(in the rows, 128 means zero)
Each path is a new rotation, seen through one point. The rows after it are directions, each followed by how far the rotation turns it, in deg/step (0 if it stays put).
Each turn is a multiple of 5 degrees from 10 to 175, or 0.
Each row of a path follows its step; steps can be skipped.

step 0: [125 134 129 117 122 130 120 128 136 130 132 130 122 126 132 127 120 130
 127 125 127 126 120 121 114 118 132 125 128 128 126 132 125 129 115 115
 115 137 132 127 138 119 131 130 122 121 121 137 121 128 126 121 133 132
 128 124 119 125 116 135 124 121 135]
step 1: [124 129 133 140 119 129 123 136 115 119 124 138 132 119 122 120 132 135
 138 126 128 122 128 130 135 119 124 128 130 111 131 130 134 134 124 126
 129 129 137 130 130 133 119 139 126 123 131 132 128 131 127 131 136 129
 125 131 128 132 118 139 119 123 135]
step 3: [133 135 137 129 127 145 136 132 124 121 133 125 134 128 116 126 126 131
 136 136 124 126 134 127 132 108 129 124 124 129 134 133 126 126 126 130
 129 130 118 116 129 136 128 140 124 124 120 133 126 133 135 121 135 126
 135 128 127 133 125 133 118 128 128]
step 4: [136 127 131 138 129 138 130 113 122 125 122 137 122 127 127 121 131 126
 131 118 123 127 120 123 119 130 126 121 128 134 123 130 128 135 126 125
 129 136 119 129 134 133 131 125 129 126 137 138 114 118 133 117 128 123
 130 134 125 124 113 137 130 123 128]
step 5: [133 136 141 134 120 132 117 130 136 125 144 134 130 127 116 132 128 129
 120 128 133 125 128 123 124 131 131 119 127 127 131 136 120 132 121 125
 134 128 127 124 122 141 127 142 119 121 134 125 118 133 128 130 131 129
 127 122 132 134 121 127 125 115 129]
step 6: [126 124 128 122 119 126 130 140 119 130 131 129 124 128 134 133 128 125
 130 122 122 121 122 124 119 128 122 122 128 127 130 129 123 131 119 129
 118 137 126 133 136 130 132 136 117 133 130 142 123 119 124 125 137 125
 140 128 134 120 117 132 115 122 125]
step 7: [120 127 137 133 122 125 121 140 122 113 127 131 131 119 119 130 136 140
 135 122 132 121 132 124 140 130 126 117 124 130 131 133 126 133 122 120
 126 137 122 123 130 135 128 129 132 133 127 120 114 131 137 131 130 129
 127 124 120 122 125 134 125 124 136]
step 8: [128 118 131 126 127 139 124 127 123 128 139 126 117 135 131 128 126 133
 133 126 121 128 125 120 123 126 133 129 118 119 134 143 142 125 121 135
 130 140 125 130 131 142 134 128 120 136 129 127 127 123 133 120 122 133
 125 130 137 119 122 133 121 129 135]
step 9: [132 132 127 129 121 137 125 135 127 120 135 138 125 119 120 132 133 123
 138 123 128 135 126 128 121 116 133 122 129 137 136 134 117 133 123 134
 136 132 123 112 139 135 121 127 129 135 126 133 130 131 136 123 135 124
 123 118 117 127 123 128 124 133 130]
Speeds:
[127 127 126 128 131 125 130 127 130 127 126 126 129 126 129 127 130 126
 128 126 125 130 127 131 127 129 127 127 126 128 129 127 131 128 126 132
 128 127 129 129 129 131 129 128 128 127 127 130 126 125 128 126 129 128
 126 129 131 130 128 127 123 127 129]	160
[126 128 130 131 127 126 127 131 127 129 130 130 128 125 131 130 128 126
 129 129 129 130 126 128 128 126 127 128 130 126 125 128 126 129 130 129
 128 127 128 132 130 129 128 130 127 128 128 129 128 127 126 130 129 128
 129 128 128 129 131 125 128 125 128]	80
[126 129 127 129 129 128 128 126 125 125 125 128 126 128 126 127 129 126
 132 129 126 129 130 129 127 130 125 128 128 126 127 125 129 129 131 125
 127 127 127 128 129 126 125 128 130 128 128 127 124 128 130 129 131 130
 129 128 127 127 126 128 129 128 130]	120
